Each row below has a hidden score, from 0 to 40, with 20 about the middle. What is it? The score is a weighted sum of the row's numbers plus the product of two more (or one squared), each taken from its middle value.
[-0.4 -1.2  1.8 -0.5  0.5  0.1  1.9  1.4 -1.1  1.  -1.1 -0.9  1.5  1.2
 -1.3  0. ] >> 11
[-0.4  0.3 -1.2 -0.3 -0.2 -1.2 -0.1  0.1  2.  -0.7 -1.2 -0.1 -1.5 -1.1
  2.   0.4] >> 25
[-0.5  0.5  0.7  0.2  0.2  0.1 -0.3  1.5 -0.3  0.1  0.1 -0.1  1.9  1.9
  0.  -1.9] >> 12
[ 0.1 -1.5 -1.  -1.   0.8 -2.   0.  -0.6  1.2 -0.2 -1.  -2.  -1.1 -1.5
  1.4 -0.5] >> 27
[-1.8 -1.7  1.  -0.7  0.2  0.7  1.4 -0.2 -1.3  0.8 -0.3 -1.4  0.4 -0.3
 -0.9 -0.2] >> 18
[-1.   0.6  1.5  0.1 -0.5  0.9  1.9  1.8 -0.4  0.4 -1.4  1.1  1.2  1.4
 -0.3  1. ] >> 10
[-1.1  0.4  1.   0.6 -1.   1.5  0.9  0.9 -1.2  0.2  0.   0.8  1.7  1.5
 -1.6 -0.2] >> 5
[-0.5 -1.2  1.  -0.5  1.  -0.9 -0.2  1.2 -0.4  0.4  0.1 -2.2  2.6  1.1
 -0.3 -2.8] >> 5
[-0.2 -1.4  1.3 -0.3  0.5  0.6  0.7 -0.1 -2.   1.   0.6 -0.9  1.6  1.3
 -2.2 -0.8] >> 20
[-0.8  0.3  1.   0.6 -0.7  1.2  0.7  1.1 -1.2  0.6  0.1  0.6  1.3  1.2
 -1.6 -0.4] >> 13
[-0.2  0.3 -1.6  0.2 -0.6 -0.8 -1.1 -0.7  1.1 -0.7  0.5 -0.3 -1.2 -1.
  0.9 -0.6] >> 24
[-0.1 -0.9 -0.1 -0.9  0.7  1.  -0.9 -1.7  0.  -0.1  0.5 -0.4 -0.9 -1.6
  1.   0.6] >> 15
[-0.1 -1.  -1.4 -0.4  0.7  0.2 -1.6 -1.4  1.1 -0.5  0.9 -1.3 -1.9 -1.5
  1.5  0.2] >> 19
[-1.9  0.3  0.2 -0.4 -0.2  0.2  0.   1.1  0.8 -0.4 -0.5 -0.1  0.5  0.8
  1.  -1.1] >> 10
[ 0.9  0.3 -1.4  0.6  0.3 -1.1 -1.5 -0.6  0.1 -0.1  1.  -0.2  0.1  0.6
 -0.2 -1.2] >> 33
[-0.1 -0.8 -0.2 -0.8  0.8  0.8 -0.8 -1.5  0.3 -0.2  0.4 -0.4 -1.1 -1.4
  1.1  0.7] >> 19
[ 0.4  0.6  0.9 -0.9  0.2  0.7 -0.4 -1.3  0.1  0.3  0.7 -0.1 -0.7 -1.2
  1.2  0.7] >> 14
[ 1.8  0.4  1.8  0.4 -0.2  1.7  0.3 -1.1 -1.9  0.7  1.7  0.8 -0.1 -0.2
 -1.3  1.8] >> 18
[ 0.4 -1.3  0.2 -1.4  1.3 -1.2  0.9 -0.5  0.2  0.4 -1.6 -1.1 -0.5 -1.2
  0.8 -0.1] >> 25
[ 1.7  0.9  1.1 -0.1  0.7  0.2 -0.7 -0.7 -0.8  0.8  1.3  0.1  0.5  0.2
  0.1  0. ] >> 22
[-0.7  0.3  1.1  0.7 -0.7  1.3  1.   1.  -1.3  0.4  0.2  0.8  1.3  1.7
 -1.4  0. ] >> 16
[ 1.4  0.4  0.6  0.7 -0.5  1.3 -0.4 -1.1 -1.   0.4  2.  -0.3 -0.7 -0.5
 -0.9  1.1] >> 17
[-0.4 -0.2 -1.6  0.4 -0.2 -0.9 -1.1 -0.6  1.1 -0.5  0.2 -0.4 -1.  -0.5
  0.7 -0.7] >> 28
[ 1.8  0.6  1.1  0.2  0.   0.7  0.5  0.  -0.1  0.4  0.6  0.  -1.2 -0.5
  0.2  2.2] >> 19
[ 1.  -0.6  1.  -0.6  0.6  1.4  0.6 -0.6 -0.9  0.6 -0.3  1.   0.1 -0.6
 -0.5  2.4] >> 21
[ 1.4 -0.1 -0.5 -0.2  1.1 -0.4 -1.   0.1  1.2 -0.1  0.1 -0.9 -0.7 -0.5
  1.5  0.7] >> 20
[ 1.3 -1.5 -0.1  0.1  0.2 -0.9  0.7 -0.7 -0.9  0.6 -0.2 -1.2 -0.3 -0.7
 -1.2  0.5] >> 27
[-0.3 -0.1 -1.7  0.2 -0.1 -0.8 -1.2 -0.8  1.1 -0.8  0.5 -0.6 -1.3 -0.7
  0.8 -0.6] >> 29
[-1.  -2.1  0.7 -0.7  0.8  0.1  1.4  0.5 -1.1  0.8 -1.5 -0.8  1.2  0.7
 -1.1  0.2] >> 18
[-2.7 -0.9 -1.2 -0.3  0.  -0.1 -0.3  0.7  1.  -0.7 -1.1 -0.4  0.4  0.6
  0.7 -1. ] >> 15
[-0.2  0.1 -0.5 -0.1 -0.2 -0.1 -0.3 -0.7  0.2 -0.4 -0.1  0.6 -0.3 -0.7
  0.4 -0.1] >> 23
[ 1.1  1.8  0.7 -1.2  0.   0.4  0.4  0.3 -1.  -1.2 -0.5  1.5  0.  -0.3
  0.4  0.1] >> 12
[-0.9  0.5  1.7  1.2 -0.2  1.6  1.   0.4 -0.8  0.7  0.2  1.7  1.5  2.
 -1.9 -0.6] >> 29
[ 0.9  0.3 -0.3  0.9 -0.7  0.   0.7  0.3  0.1  0.  -0.3  0.7 -0.6 -0.1
 -0.6  1.6] >> 25
[ 0.2 -1.2 -0.1 -1.   0.6 -0.9 -0.2 -1.7 -0.7  0.3  0.2 -1.1 -0.1 -1.3
 -0.3 -1. ] >> 23
[-0.4  0.4  0.9  0.3 -0.6  1.4  0.6  0.8 -1.   0.3  0.4  1.1  1.2  1.6
 -1.4  0.1] >> 14
[ 0.6  0.5  0.9 -0.7  0.5  0.7 -0.4 -1.   0.1  0.1  0.9 -0.1 -0.9 -1.1
  1.2  0.7] >> 17
[ 0.8 -0.2 -0.8  1.4 -1.   0.4 -0.2 -0.8 -1.  -0.1  1.2  0.4 -0.2  0.1
 -1.7  0.5] >> 27
[ 1.   0.3 -0.2  0.9 -0.7  0.   0.7  0.3  0.1 -0.1 -0.3  0.7 -0.7 -0.1
 -0.6  1.5] >> 24
[-0.5 -1.4  1.4 -0.1  0.2  0.5  1.   0.1 -2.1  1.   0.3 -1.   1.8  1.2
 -2.1 -0.9] >> 15
[-0.6 -0.8  1.5  0.   0.6  2.1  0.2  0.1 -1.2  0.6  0.9 -0.3  0.4  1.2
 -0.9  0.9] >> 18
[ 0.1 -1.7 -0.2 -0.8  0.7 -0.8 -0.2 -1.5 -0.7  0.3  0.  -1.3  0.2 -1.1
 -0.3 -1. ] >> 23
[-0.1  0.6 -1.5  0.1 -0.6 -0.7 -1.1 -0.5  1.1 -0.5  0.8 -0.3 -1.1 -1.3
  0.8 -0.6] >> 20
[-0.4  0.5  1.   0.6 -1.1  0.9  1.   0.9 -1.2  0.7  0.3  1.1  1.1  1.4
 -1.4 -0.2] >> 19
[-2.2 -0.4 -1.4 -0.6  1.  -1.3 -0.2  2.2  2.3 -0.4 -1.7 -0.2  0.   1.5
  1.1 -1.3] >> 28
[ 1.   0.5 -1.   0.3  0.1 -1.6 -0.5  0.6  1.1 -0.3 -0.6  0.2  0.   0.4
  0.9 -0.3] >> 32
[-1.2 -0.5  0.4  0.   0.   0.9  1.4  1.6 -0.2  0.1 -1.8  0.9  0.7  1.3
 -0.4  0.9] >> 17
[-1.   1.   0.8 -0.2  0.2  0.6 -0.4  2.   0.8 -0.7  0.7  1.   1.9  1.7
 -0.3 -1.3] >> 3
[-1.9  0.3  0.2 -0.4 -0.1  0.2  0.2  1.2  0.8 -0.4 -0.6 -0.1  0.6  0.7
  1.  -1.1] >> 11
[ 2.   1.   1.2 -0.5  0.8  0.5 -0.5 -0.5 -1.3  0.1  1.1  0.5  0.6  0.4
  0.   0.1] >> 21
[ 1.6  1.3 -0.3  0.8  0.  -1.  -1.1  0.5  0.   0.3  1.4  0.   0.6  1.
 -0.5 -1.4] >> 28
[ 2.1  0.5  0.6  0.1  0.1 -0.2 -0.9 -0.8 -0.6  0.5  1.  -0.2  0.1 -0.1
  0.1 -0.2] >> 19
[ 1.2 -0.6  1.1 -0.3  0.5  1.4  0.9 -0.5 -0.9  0.5 -0.2  0.8 -0.7 -0.5
 -0.3  2.8] >> 22
[-1.  -2.5  0.6 -0.5  1.   0.2  1.7  0.7 -1.   0.7 -1.7 -1.   1.   0.9
 -1.1  0.3] >> 20
[-0.6 -1.2 -0.4 -0.6  1.  -1.5  0.  -0.5  1.8 -0.1 -0.6 -1.3 -0.7 -1.5
  1.3 -0.6] >> 25
[-2.3 -2.9 -0.8 -0.9  0.4 -0.1  1.1  0.3  0.8 -0.2 -1.7 -2.3 -1.  -0.6
  0.4  0.3] >> 16
[-1.2 -1.7  0.6 -0.6  1.   1.7  0.8  0.8 -0.2  0.3 -1.3 -0.1  0.1  0.6
  0.2  1.7] >> 15
[-1.3 -1.8 -0.5 -0.3  1.   0.7 -0.2  1.   0.8 -0.1 -0.9 -1.1 -0.7  0.4
  0.7  1.3] >> 11
[ 0.8  0.3 -1.5  0.8 -0.1 -1.1 -1.3 -0.5  0.2 -0.3  0.9 -0.2  0.3  0.4
 -0.2 -1.2] >> 30
[-0.1  1.4 -0.5  0.  -0.8 -0.5 -0.7 -0.4  1.2 -0.5  0.8 -0.1 -1.2 -0.6
  0.7 -0.8] >> 26
[-1.   1.   0.2  0.2  0.  -0.2 -0.1  1.  -0.1  0.9 -0.6  0.2  2.   2.1
 -0.1 -1.8] >> 12
[-0.4  0.  -1.6  0.2 -0.4 -0.6 -1.  -0.8  1.1 -0.7  0.3 -0.4 -1.2 -0.9
  0.7 -0.5] >> 24
[ 0.9  0.3 -1.5  0.8 -0.1 -1.2 -1.3 -0.4  0.1 -0.3  0.8 -0.2  0.3  0.4
 -0.2 -1.2] >> 30
[ 1.   0.6 -1.   0.4  0.2 -1.6 -0.4  0.7  1.1 -0.3 -0.7  0.   0.   0.3
  1.  -0.3] >> 32
[ 2.3  0.6  1.2 -0.3  1.   0.4 -0.6 -0.7 -1.   0.4  1.6 -0.3  0.8 -0.1
  0.   0. ] >> 17
[ 0.3  1.2 -0.5  0.3 -0.8 -0.9 -0.6 -0.2  1.  -0.5  0.9 -0.2 -0.9 -0.6
  1.  -0.7] >> 23
[ 0.8  0.4 -0.4  1.  -0.7 -0.1  0.7  0.3  0.   0.1 -0.7  0.7 -0.7 -0.3
 -0.6  1.4] >> 25
[-0.5  0.6 -1.5 -0.4 -0.4 -1.1  0.  -0.4  2.1  0.3 -1.7  0.  -1.3 -1.1
  1.9  0.3] >> 24
[-0.3  0.2 -0.5 -0.2 -0.4  0.  -0.3 -0.8  0.2 -0.5 -0.3  0.5 -0.2 -0.7
  0.4 -0.1] >> 17
[ 0.8  0.4  0.8  0.4 -0.4  0.7  1.5  0.1 -1.   0.6 -1.   2.   0.2  0.
 -1.   2.2] >> 28
[ 0.3  1.3  0.4  0.1 -0.8 -0.4 -0.1 -0.1  0.2 -0.2  0.3  0.7 -0.1 -0.3
  0.3 -0.2] >> 15
[ 1.5  1.7  0.9  0.6 -0.4 -0.6 -0.1  0.1 -0.9  0.3  0.9  1.   1.3  0.9
 -0.6 -0.8] >> 21
[-0.4  0.  -1.6  0.2 -0.4 -0.7 -1.1 -0.8  1.1 -0.8  0.4 -0.5 -1.1 -0.9
  0.9 -0.5] >> 23
[-2.9 -1.  -0.9 -0.7  0.4  0.4 -0.2  0.6  1.2 -0.6 -0.9 -0.1  0.   0.5
  0.8 -1. ] >> 18
[-0.3 -0.7  1.2 -0.1  1.2  2.4  0.6  0.5 -1.3  1.   0.6 -0.3  0.2  1.3
 -1.   0.7] >> 34
[ 0.  -0.2 -1.5  0.1 -0.1 -0.6 -1.  -0.7  1.1 -0.9  0.4 -0.6 -1.1 -1.1
  0.5 -0.4] >> 22
[ 1.6  1.8  0.9  0.5 -0.4 -0.6 -0.2  0.1 -0.9  0.2  0.8  1.   1.2  0.9
 -0.5 -0.9] >> 19
[ 0.9 -0.8  0.   0.   0.2  0.9  0.1 -0.8 -0.1  0.3  0.1 -0.2 -1.2 -0.9
  0.1  2.3] >> 20
[ 0.3  0.9 -0.2  0.9  0.3 -0.5 -0.6 -0.2 -1.1 -0.4  0.5  1.4  2.1  0.3
 -0.9 -0.3] >> 34
[-0.2  0.1 -0.5 -0.1 -0.3 -0.1 -0.3 -0.8  0.2 -0.5 -0.2  0.7 -0.3 -0.7
  0.4 -0.1] >> 21
[-2.   0.2  0.1 -0.4  0.1  0.   0.4  1.2  0.7 -0.2 -0.8 -0.1  0.7  1.
  1.1 -1. ] >> 16
[-0.2 -0.4 -1.   0.9 -1.4  1.  -0.3 -1.2  0.1 -0.6  0.7  0.3 -1.5 -1.3
 -0.6  1.2] >> 17
[ 1.5  1.6 -0.3  0.9 -0.5 -1.1 -0.9  0.1  0.  -0.2  1.3  0.1  0.5  0.7
 -0.1 -1.3] >> 24
[ 0.9  0.2 -0.1  0.9 -0.7  0.2  0.7  0.4  0.1 -0.3 -0.2  0.8 -0.5 -0.2
 -0.4  1.5] >> 23
[ 0.6  1.3  0.6 -0.2 -0.6 -0.2  0.2 -0.2 -0.1  0.1  0.3  0.6 -0.3 -0.8
  0.7 -0.3] >> 20
[-1.  -1.8 -0.5 -0.2  0.8  1.2  0.2  0.7  0.5 -0.2 -0.5 -1.1 -0.5  0.3
  0.5  1.3] >> 14
[ 1.1 -1.7 -0.6  0.7 -0.1 -0.4 -0.2 -2.  -1.8  1.   1.1 -1.4  0.  -0.4
 -2.3 -0.3] >> 32
[-0.3  0.2 -1.3 -0.3  0.  -1.2 -0.2  0.4  2.1 -0.7 -1.2 -0.3 -1.5 -1.2
  1.9  0.2] >> 24
[-0.7 -2.1  0.9 -0.7  0.9  0.2  1.4  0.6 -1.2  0.9 -1.3 -1.   1.   0.7
 -1.1  0. ] >> 18
[-0.6  1.2  0.5  0.   0.1 -0.3 -0.2  1.6 -0.3  0.1 -0.1  0.4  1.8  1.9
 -0.1 -1.8] >> 15
[ 0.8 -0.1 -0.8  1.3 -0.9  0.4 -0.3 -0.7 -0.9  0.1  1.1  0.4 -0.3 -0.2
 -1.7  0.4] >> 26
[-0.3  0.1 -0.5 -0.2 -0.1  0.  -0.2 -0.7  0.2 -0.4 -0.1  0.7 -0.5 -0.7
  0.3 -0.1] >> 24
[-0.6  0.3 -1.8  0.4 -0.7 -1.1 -1.  -0.7  1.3 -0.8  0.3 -0.4 -1.1 -0.8
  0.8 -0.7] >> 24
[ 0.9  0.6 -1.   0.3  0.2 -1.6 -0.5  0.7  1.1 -0.4 -0.6  0.1 -0.1  0.4
  0.9 -0.3] >> 30
[ 0.  -0.7 -0.8 -1.1  1.1 -0.5 -0.8 -0.2  2.2 -0.7 -0.7 -0.9 -2.4 -1.6
  2.4  1.3] >> 19
[ 0.9  0.6 -0.3  0.5  0.  -0.5 -0.6 -0.4 -0.8  0.   0.3  0.8  1.   0.6
 -0.7 -0.7] >> 25
[-0.5 -0.4  1.8 -0.4  0.6  1.6  1.3  1.3 -0.2  0.5 -0.8  0.1  0.3  0.8
  0.3  1.7] >> 10
[ 1.2 -1.5 -0.1  0.2  0.2 -1.   0.7 -0.7 -0.9  0.5 -0.3 -1.2 -0.3 -0.5
 -1.2  0.6] >> 27
[ 0.1 -1.6 -0.2 -0.9  0.7 -0.8 -0.2 -1.7 -0.7  0.3  0.  -1.4  0.1 -1.1
 -0.3 -0.9] >> 21
[ 1.   0.2 -0.3  0.9 -0.7  0.1  0.8  0.2  0.1 -0.1 -0.4  0.7 -0.5 -0.2
 -0.5  1.5] >> 25
[-0.1 -1.9  0.4 -0.4 -0.2  0.7  0.8 -2.1 -1.8  0.6  0.2 -0.6 -0.4 -1.5
 -1.7  0.8] >> 20
[ 0.2 -1.4 -1.  -1.   0.8 -2.   0.  -0.5  1.3 -0.1 -1.1 -2.1 -1.1 -1.5
  1.4 -0.6] >> 25
[-0.6 -0.5  1.4  0.1  0.4  2.1  0.3  0.2 -1.1  0.6  0.5  0.   0.4  1.
 -1.1  0.9] >> 17
[ 0.7 -0.7  1.6 -0.4 -0.6  0.6  1.3 -1.6 -1.8  0.8  0.7 -0.5 -0.3 -1.3
 -1.6  0.8] >> 18
[-0.1  0.4 -0.4 -0.2 -0.3 -0.1 -0.4 -0.8  0.1 -0.2 -0.1  0.7 -0.4 -0.8
  0.4 -0.1] >> 21
[ 0.1 -1.5 -1.  -1.   0.9 -2.   0.  -0.6  1.2 -0.2 -1.  -2.1 -1.1 -1.4
  1.3 -0.5] >> 26
[-0.7 -0.3  1.8 -0.5  0.5  1.8  1.3  1.2 -0.2  0.5 -0.9  0.1  0.4  0.8
  0.3  1.7] >> 8
[-0.4 -1.4  1.4  0.   0.2  0.5  1.1  0.2 -2.1  1.1  0.4 -1.1  1.7  1.1
 -2.1 -0.8] >> 18
[-0.5 -0.1  1.5 -0.1  0.2  2.   0.2  0.3 -1.2  0.7  1.   0.1  0.5  0.8
 -0.7  0.6] >> 11
[-0.3  0.  -1.7  0.3 -0.4 -0.7 -1.1 -0.8  1.1 -0.8  0.4 -0.4 -1.1 -0.8
  0.9 -0.6] >> 25
[ 0.4  1.4  0.6 -0.1 -0.6 -0.2  0.1 -0.2  0.1 -0.2  0.3  0.8 -0.2 -0.5
  0.5 -0.1] >> 17
[ 0.7  0.5 -1.5  0.9  0.  -1.2 -1.4 -0.4  0.1 -0.3  0.9  0.1  0.6  0.3
 -0.2 -1.1] >> 32
[-0.2  0.1 -0.5 -0.1 -0.2 -0.1 -0.4 -0.7  0.2 -0.4 -0.2  0.5 -0.4 -0.7
  0.4  0. ] >> 21
[-0.3 -0.1 -1.7  0.2 -0.3 -0.9 -1.2 -0.6  1.2 -0.8  0.4 -0.6 -1.1 -0.9
  0.9 -0.6] >> 23
[ 0.3  2.5  0.7 -0.4 -1.3 -0.1 -0.2 -0.3  0.1 -0.2  0.7  1.3  0.1 -1.
  0.5 -0.6] >> 8
[ 0.1 -1.5 -1.  -1.   0.9 -2.   0.  -0.6  1.2 -0.1 -1.1 -2.  -1.1 -1.6
  1.5 -0.5] >> 29
[ 1.   0.5 -1.   0.3  0.2 -1.5 -0.4  0.7  0.9 -0.4 -0.6  0.   0.   0.3
  0.9 -0.3] >> 32
[-0.4 -0.4  1.4 -0.5  0.7  2.4  0.5  0.4 -1.7  0.1  0.3  0.3  0.7  1.1
 -0.9  0.9] >> 14
[-0.1 -0.2 -1.4  0.2 -0.3 -0.5 -1.1 -0.7  0.9 -0.7  0.6 -0.6 -1.2 -1.
  0.8 -0.7] >> 24
[ 2.1  0.5  1.2  0.2  0.2  0.8  0.7 -0.1 -0.1  0.4  0.8 -0.3 -1.  -0.7
  0.2  2.2] >> 17
[-0.6 -0.4  1.9 -0.4  1.   1.5  1.4  1.3 -0.2  0.9 -1.   0.2  0.2  1.1
  0.3  1.7] >> 18
[-1.1  0.4  1.2  0.8 -0.5  1.4  1.   1.2 -1.1 -0.1  0.6  0.9  1.7  1.6
 -1.3  0.4] >> 12
[-0.2  0.1 -0.5 -0.1 -0.2  0.  -0.4 -0.7  0.2 -0.4 -0.1  0.6 -0.4 -0.7
  0.4  0. ] >> 22
[-0.3 -1.4 -1.2 -1.4  1.  -1.9 -0.2 -0.5  1.2  0.1 -1.2 -1.7 -0.7 -1.2
  1.2 -0.9] >> 27
[ 1.2 -0.8 -0.2  0.2  0.2  0.7  0.1 -0.6  0.1  0.2  0.1 -0.3 -1.5 -0.8
  0.1  2.2] >> 22
[ 0.8 -1.4 -0.3  1.  -0.5  0.5  0.  -1.4 -1.8  0.1  1.7 -1.2  0.6 -0.7
 -2.4 -0.4] >> 17
[-0.6  0.9  1.2  0.5 -0.7  0.9  0.8  1.1 -1.4  0.7  0.5  1.   1.3  1.3
 -1.3 -0.2] >> 18
[ 1.1  1.7  0.1  0.4 -0.2 -2.3 -2.   0.6 -0.3  0.1  1.1 -0.2  0.6  0.3
  0.2 -1.3] >> 10
[-0.6  1.2  0.6  0.1  0.  -0.3 -0.3  1.4 -0.1  0.2  0.2  0.4  1.9  1.9
  0.  -1.9] >> 14
[ 1.8  1.4  1.3 -0.2  0.5  0.2 -0.9 -0.4 -0.8  0.5  1.8  0.4  0.4 -0.1
  0.2 -0.1] >> 13
[-0.9 -0.4  1.8 -0.7  0.4  1.7  1.3  0.8 -0.4  0.7 -0.9  0.2  0.5  0.6
  0.3  1.8] >> 10
[-0.6  0.6  1.5  0.3 -0.5  0.8  1.9  2.  -0.2  0.3 -1.3  1.1  1.   1.5
 -0.4  0.9] >> 11
[ 0.   0.2 -0.6 -0.1 -0.6 -0.3 -0.1 -0.9  0.3 -0.4 -0.4  0.6 -0.5 -0.8
  0.4 -0.3] >> 18
[ 1.6  1.7  0.9  0.5 -0.4 -0.5 -0.2  0.2 -0.9  0.3  0.8  1.   1.3  0.8
 -0.6 -0.8] >> 19
[-1.4 -0.9 -0.8  0.5 -0.3  0.2  0.7  1.5  0.8 -0.3 -1.3 -0.2  0.   1.2
  0.   0.5] >> 19
[-0.4 -0.4 -1.8  0.3  0.3  0.1  0.3  0.6  2.5 -0.7 -2.   0.5 -2.2 -0.7
  1.2  1.3] >> 30
[ 1.   0.4 -0.9  0.1  0.3 -1.3 -0.3  0.2  0.9 -0.2 -0.5 -0.1  0.4 -0.2
  0.7 -0.2] >> 35
[ 1.6  1.7  1.   0.5 -0.2 -0.5 -0.2  0.1 -1.   0.3  0.9  1.   1.2  0.9
 -0.5 -0.8] >> 22
[-2.3 -1.9 -0.7 -1.1  1.3  1.2 -0.9 -0.1  1.  -0.4 -0.5 -1.3 -0.4 -0.2
  1.6 -0.2] >> 10
[-0.3  0.1 -0.4 -0.1 -0.3  0.1 -0.2 -0.6  0.3 -0.5  0.1  0.6 -0.3 -0.8
  0.4  0. ] >> 21
[-0.4 -1.4 -0.9 -1.3  0.7 -1.8  0.  -1.   1.   0.  -1.1 -1.8 -0.7 -1.8
  1.3 -0.3] >> 27
[-0.6  0.2  1.1  0.6 -0.7  1.2  1.   0.9 -1.1  0.3  0.   0.8  1.1  1.6
 -1.7  0.1] >> 15
[ 1.1  0.8 -0.2  0.7 -0.9 -0.3  0.4  0.2  0.   0.  -0.1  1.  -0.7 -0.3
 -0.4  1.3] >> 24
[-1.2 -0.7  0.4  0.1  0.   1.   1.5  1.6 -0.3 -0.1 -1.9  0.9  0.8  1.3
 -0.4  1. ] >> 17
[ 0.1  2.   0.8  0.2 -1.  -0.5  0.3 -0.2  0.3 -0.3  0.3  1.1  0.1 -0.4
  0.4 -0.3] >> 12
[-0.7  0.5  1.6  0.3 -0.4  0.7  1.8  2.1 -0.2  0.4 -1.5  0.9  1.   1.6
 -0.3  0.9] >> 9
[ 0.4  1.4  0.7 -0.1 -0.7 -0.2  0.1 -0.2  0.1 -0.2  0.3  0.8 -0.1 -0.5
  0.5 -0.1] >> 15
[ 1.6  0.3  0.6  0.7 -0.3  1.1 -0.5 -1.1 -1.   0.5  2.1 -0.4 -0.8 -0.4
 -0.9  1.3] >> 19
[ 1.3 -1.7  0.7  0.2  0.1  0.2  0.6 -1.8 -2.8  1.   0.9 -0.4  0.8 -0.3
 -2.7  0.2] >> 27
[-0.2  0.2 -1.2 -0.3  0.  -1.1 -0.1  0.3  2.1 -0.8 -1.2 -0.2 -1.5 -0.9
  2.   0.4] >> 24
[ 0.   0.2  0.5  0.5 -0.2  0.4  1.1  2.   0.3 -0.2 -0.4 -0.4  0.9  0.7
 -0.1  0.6] >> 11
[ 0.4  1.4  0.7 -0.1 -0.7 -0.1  0.2 -0.3  0.1 -0.2  0.3  0.8 -0.1 -0.5
  0.5 -0.1] >> 15
[-1.2  0.5  1.1  0.3 -0.9  1.7  1.   0.9 -1.2  0.  -0.1  1.   1.7  1.5
 -1.6 -0.2] >> 3
[ 1.6  0.6  1.2  0.1  0.3 -0.3 -0.3  0.7 -0.1  0.3  0.3 -0.1 -1.4 -0.6
  0.5  2.2] >> 6
[-0.4 -0.1 -1.7  0.2 -0.4 -0.8 -1.  -0.7  1.1 -0.7  0.3 -0.4 -1.2 -0.8
  0.9 -0.6] >> 27
[ 0.9  0.  -0.7  1.  -1.  -0.6  0.4  0.3  0.1 -0.1 -0.4  0.4 -0.8  0.
 -0.7  1.5] >> 24
[-0.7 -0.5  0.5 -0.2  0.6  0.9  0.5  1.3  0.7  0.3 -0.4 -0.9 -0.5  0.6
  0.8  1.2] >> 13
[-2.8 -1.4 -0.3 -0.1 -0.5  1.7  0.8  0.3 -0.1 -0.3 -0.9  0.4 -0.4  0.1
 -0.5  0.8] >> 16
[ 1.5  1.9  0.8  0.6 -0.3 -0.6 -0.2  0.  -0.8  0.8  0.5  1.1  1.3  0.8
 -0.5 -0.8] >> 22
[ 1.3  1.5 -0.3  0.9 -0.4 -1.2 -1.1  0.   0.1  0.1  1.3  0.   0.4  0.9
 -0.3 -1.2] >> 26
[ 0.4  1.4  0.6 -0.1 -0.7 -0.2  0.1 -0.2  0.1 -0.3  0.3  0.8 -0.1 -0.5
  0.5 -0.1] >> 15
[ 1.1 -0.7  0.   0.2  0.4  0.8  0.1 -0.6  0.   0.1  0.2 -0.2 -1.4 -0.7
  0.1  2.3] >> 23
[-2.5  0.5 -0.1 -0.7 -0.4  0.1 -0.3  1.1  0.8 -0.2 -0.8  0.3  1.1  0.9
  0.9 -1.5] >> 6
[ 0.3 -1.9  0.4 -0.8  0.1  0.8  1.  -1.9 -2.2  0.1 -0.1 -0.4 -0.5 -1.5
 -1.8  1. ] >> 21
[ 0.3  1.4  0.7  0.  -0.5 -0.2  0.2 -0.2  0.  -0.4  0.4  0.9  0.1 -0.4
  0.5  0.1] >> 17
[ 1.6  1.8  0.9  0.5 -0.3 -0.6 -0.2  0.1 -0.9  0.3  0.8  1.   1.2  0.8
 -0.6 -0.9] >> 21
[ 0.8  0.2 -0.3  0.9 -0.6 -0.6  0.2  0.6  0.  -0.1 -0.6  0.6 -0.7  0.
 -0.5  1.4] >> 23
[-1.   0.3  1.2  0.7 -0.7  1.3  0.9  0.7 -1.3  0.5  0.2  1.   1.5  1.5
 -1.6  0. ] >> 14
[-0.5  0.4 -1.8  0.8 -0.3 -0.6 -1.2 -0.9  1.  -0.9  0.3 -0.4 -0.7 -1.
  0.9 -0.1] >> 25
[-0.6  0.7  0.4  0.1  0.2 -0.2 -0.1  1.4 -0.3  0.1  0.   0.   2.   1.9
 -0.1 -1.7] >> 15
[ 0.6  0.5  0.9 -0.7  0.4  0.6 -0.5 -1.   0.1  0.1  0.8 -0.2 -0.9 -1.1
  1.2  0.7] >> 15
[-0.3  0.3 -0.6  0.2 -0.4 -0.1 -0.4 -0.7  0.2 -0.4 -0.3  0.6 -0.2 -0.8
  0.4  0. ] >> 21
